(in the rows, 128 means zero)
Named moves (each a turn or a mirror), then the moves between two rows, first move first; the first pair answered:
Kat (before => after):
[154 108 121 112 153 164 135 125 140 134 130 130 104] => [128 113 121  87 130 157 156 130 112 132 126 112 131]
[132 136 121 134 102 123 116 144  81 116 117 135 134] => [152 128 123 158 113 128 100 141 111 118 123 153 112]
[ 82 148 102 111 112 163 141 144 200 108 173 140 109] => [ 70 149 100  97 101 161 148 147 182 105 172 129 124]
gela (before => after):
[108  97 141 137 111 149 141 117 164 124 144 151 153] => [131  92 158 166 122 148 133 128 145 144 128 152 130]
[127 143 158 154 110 118 108  83 144 102 143 142 116] => [122 143 159 153 112 118 109  86 141 102 143 142 111]
[ 67 133 147 108  62 133 153 215  99 112 163 122 126] => [ 96 129 168 147  75 136 145 228  78 132 148 122  99]
[133 143 130 128 125 107 114 116 119 119 133 101 136] => [134 143 131 131 131 103 112 117 119 126 130 102 129]
dopaf (before => after):
[155 103 100 102 188 159 139 110 143 137 132  79 134] => [157 107  90 101 184 143 126  93 165 125 138 101 140]
[141 125 132 156 146 136  78 113 132 141 102 123  79] => [143 125 137 155 147 143  81 115 131 146 101 121  79]
[ 90 144 137 115  96  90 149  84 121 116 143 126 138] => [ 88 139 140 112  95 103 160  96 102 126 140 109 134]
[122 105 134 161 161 153 144 156 119 157 149  79 113] => [138 118 108 165 156 109  97 121 181 113 167 133 134]
bifu (before => after):
[143 132 152 156  92 120 106  96 130 136 107 152  80] => [ 98 145 129 107  65 109 132  92 116 118 112 133 124]
[ 96 151 150 150  62 138 114 137 126 116 118 134 137] => [114 147 157 170  73 143 107 139 135 126 116 140 116]
[152 168 102 105 165 146 129 140 163 115 133 134 163] => [163 162 107 120 173 149 125 142 166 120 132 141 150]
[167 104 161 163 144 114  82 126 114 126 129 150  99] => [106 120 132  86 106  99 117 116  94  94 139 121 166]
Kiv (before => after):
[135 127 127 120 133 119 144 142  73 137  84 102 159] => [102 147 135 123  91  98 119 134 107 105  90 147 164]
[161 124 130 131 159 122 123 127 115 136 124 106 122] => [138 139 134 134 126  97 103 115 141 112 128 147 131]
[ 98 130 150 109 132 138 143 142 110 136 133 137 127] => [119 134 152 119 135 123 134 143  91 139 123 135 125]
Now pairs of rows:
Between the rows of a pair lie 2 to 3 moves.
[174 122 139 119 162 130 140 110 111 124 116 115 128] => [126 139 156 109 119 125 153 122  86 116 109 113 140] : Kiv then Kat then dopaf
[140 118 176 187 135 152 119 130 157 154 110 177  38] => [ 67 115 148 125 124 206 165 135 187 142 142 142  64] : gela then dopaf then Kat
[148 118 137 158 131 148 132 137 133 160 110 139 105] => [118 118 114 125 126 164 142 130 169 142 130 133 122] : gela then dopaf then Kat
[116 148 143  96 100  81  82 126  85 110  97 151 147] => [122 144 158 107 104  90  93 138  60 132  90 138 137] : gela then dopaf
[116 151 132 137 116  68  92 116 147 123 141 152 128] => [154 121 136 151 169 120 114 134 134 164 138 108  92] : Kiv then bifu then Kiv
[113 144 144 146  90 111 114 119 126 107 125 159 126] => [129 130 128 154 121 137 114 115 169 115 140 160 112] : Kiv then gela then dopaf
[124 121 165 151 126 156 168 147  65 151 126 108 108] => [103 146 169 154  80 102 138 129  72 116 122 155 130] : Kiv then bifu
[160 118 147 189 147 114 120 143 150 137 109 173  92] => [ 74 122 108  94 126 151 183 140 144 124 133 107 159] : Kiv then Kiv then bifu
[ 83 144  97 115 128 173 107 106 189  86 108 146 153] => [ 62 137 115 104 123 198 146 139 132 110  95 100 150] : Kat then dopaf
[135 147 149 162 115 116 108 128 114 134 101 141  99] => [ 96 135 130 114 118 163 155 131 114 138 115  97 122] : Kiv then Kiv then bifu
[128 119 127 125 123 154 157 145 126 166 125 101 117] => [147 119 104 118 143 146 149 128 158 154 141 107 124] : dopaf then Kiv then dopaf
[122 158 147 138  82  88 107 142 101 107 112 166 131] => [ 97 155 125 112  82 117 116 130 151  91 138 165 140] : dopaf then Kat then gela
[150 152 108 118 158 102 120  63 201  94 154 127 202] => [196 152 146 154 160  57 120  82 107 125 112 108 190] : Kiv then dopaf then Kiv
[142 119 107 112 153 157 177 141 150 148 105  97 122] => [153 142 138 169 113 111 126 134 160 129  87 168  98] : Kiv then Kiv then gela
[130 110  98 102 125 121 154 140 123 129 120  90 163] => [150  93 103 131 149 149 148 148 147 144 125  99 130] : Kat then gela then dopaf
[122 143 134 123  99 153 145 130 145 128 145 116 106] => [140 150 137 126  92 111 137 124 105 127 130 121 124] : Kiv then bifu then Kiv
[126 108 111  92 151 158 180 137 103 141 135  72 148] => [144 127 143 177 114 114  93 124 172 118 130 180  96] : Kiv then Kiv then bifu
[115 103 136 149 127 181 143 164 172 104 141 132  85] => [147 129 148 159  91  74 110 143 103  81 110 160 121] : bifu then Kiv then Kiv
[196  97 154 190 166 142  91 145 146 157 115 156  77] => [122  90 153 130 149 207 170 178  97 178 118  80  96] : gela then dopaf then gela
[136 125 155 149 118 112 129 135  74 146 112 127 120] => [113 134 157 146  93 114 126 141  91 135 117 145 116] : bifu then Kiv then gela
[ 87 121 121 101 109 124 164 127  62 141 110  77 158] => [163  96 133 186 166 161 113 128 148 165 123 126  73] : Kat then dopaf
[ 94 128 172 149  87 165 140 155 107 145 118 117 102] => [186 116 151 161 149 126 123 132  90 160 108 111 113] : dopaf then Kiv then Kiv
[119 116 108 105 135 162 132 124 116 149 144  98 120] => [143 126 115 138 127 133  89 108 149 136 142 148 104] : dopaf then gela then Kiv
[ 93 143 136 125 102 129 140 161 100 111 136 131 141] => [130 120 135 152 145 165 126 161 138 129 146 137 102] : Kat then Kiv
[108 146 129 107  92  74 142 111  65 113 110 116 151] => [112 126 114  85 130 123 175 121  71 131 122  75 149] : dopaf then Kiv then Kiv
[188 101  82 105 210 130 124  90 180 138 147 126 131] => [155 129  77  79 159  83 111  71 174  99 148 159 168] : bifu then Kiv then Kiv
[116 130 148 115 124 110 142 123  81 121 109 105 131] => [137 130 153 128 129 101 126 120  80 126 104 113 119] : dopaf then gela then dopaf
[ 80 164 187 155  77 160 156 163 107 135 118 124  83] => [117 147 113 120 133 166 130 112 231  96 169 153 111] : dopaf then Kiv then dopaf
[206  68 111 163 136 111 108 118 139 135 126 107 157] => [144  65  93 119 120 160 140 120 179 121 152  87 173] : Kiv then bifu then Kiv
[159 108 127 136 170 192 126 133 175 155 147 109  95] => [117 143  90  70 118 117 124  97 163  99 154 118 183] : dopaf then Kat then dopaf
[174 133 117 149 150  98 105 117 137 138 128 142 122] => [165 136 115 136 143  83 106 111 136 130 130 149 135] : dopaf then Kat then dopaf
[132 136 154 194  84 114 101 130 126 106 120 166 113] => [153 102 134 166 152 179 149 147 113 152 130  89 106] : Kiv then dopaf then Kiv
[170 150 125 179  64  43  65  99 121  99  99 182 116] => [177 122 166 212  94 120 109 154  70 166  82 121  53] : dopaf then Kat
[124 133 128 124 107  90 120 120  89 124 118 133 146] => [147 106 133 142 146 150 132 135 105 158 126 110 101] : Kiv then Kiv then bifu
[132 108  95  91 165 154 149 124 148 125 146  88 145] => [175 108 110 116 171 111 134 125  96 139 121  92 140] : dopaf then Kiv then dopaf
[183  97 132 165 186 130 106 141 123 149 113 111 100] => [112 117 114  85 140 111 147 135  78 128 119  72 171] : Kat then gela
[164 135 144 159 137 104 100 128 132 130 108 156 121] => [115 146 154 150 102 122 109 141 150 123 115 166 114] : dopaf then Kiv
[ 90 127 130  81 111 152 136 133 153  97 143 121 154] => [159 125 150 146 133 114  85 129 160 106 129 165 119] : dopaf then gela then dopaf
[184 124 118 130 165  82 100 112 122 125 116 123 143] => [171 126 122 145 160 108  85 108 178 115 125 148 116] : bifu then Kiv then bifu
[182 133 138 172 141 110 118 163  80 153 102 122 113] => [ 78 162 109 110  76 111 125 141 141  91 137 145 167] : dopaf then Kat then Kiv
[ 87 127 116 114 142 155 147 143 131 111 149  92 128] => [ 85 144 137 152 109 132 114 144 148  97 141 140 108] : gela then Kiv then Kiv
[137 127 168 167 127 130 108 139 138 139 110 159  81] => [ 74 129 128  85 118 167 158 135 154 124 138 113 132] : Kat then dopaf then Kiv
[143 140 140 156 108 114 101 126 141 125 114 152 126] => [143 120 134 149 138 169 129 139 154 146 124 120 109] : bifu then Kiv then bifu
[ 93 149 112 112 101 147 144 140  71 134 119  82 142] => [110 140  76  91 132 165 140 114 133 119 148  84 150] : dopaf then Kiv
[102 140  87  64  98 108 143  79 141  40 140 116 193] => [195 128 132 184 134  98  76  88 168  72 120 181  99] : Kiv then bifu then Kiv
[117 157 125 120 105  93 106 117 123 101 154 136 129] => [131 141 113 101 141 110 137 120  96 125 152  90 139] : Kiv then Kiv then gela
[163 128 108 139 165 118 113 102 160 121 121 143 123] => [146 142 132 161 128  90 101 113 119 119 104 159 115] : dopaf then Kiv
[178 131 137 159 131  88 101 116  99 138 111 148 121] => [188 121 135 153 147 105 116 118  91 149 112 130 118] : Kiv then Kiv then Kiv
[112 135 142 126  71 114  93 136 153 117 138 169 109] => [ 91 122 110  73  92 142 130 133 156 114 158 124 144] : Kiv then dopaf then Kat
[ 51 139 151 117  72 154 136 139 143 105 149 151 128] => [ 87 148 133  93  84  84 134 119  87  96 135 138 177] : Kiv then Kiv then gela
[134 161 133 144 109 128 109 117 170 108 148 165 108] => [109 162 159 153  86 140 127 144 125 129 128 144  96] : dopaf then Kiv then Kiv
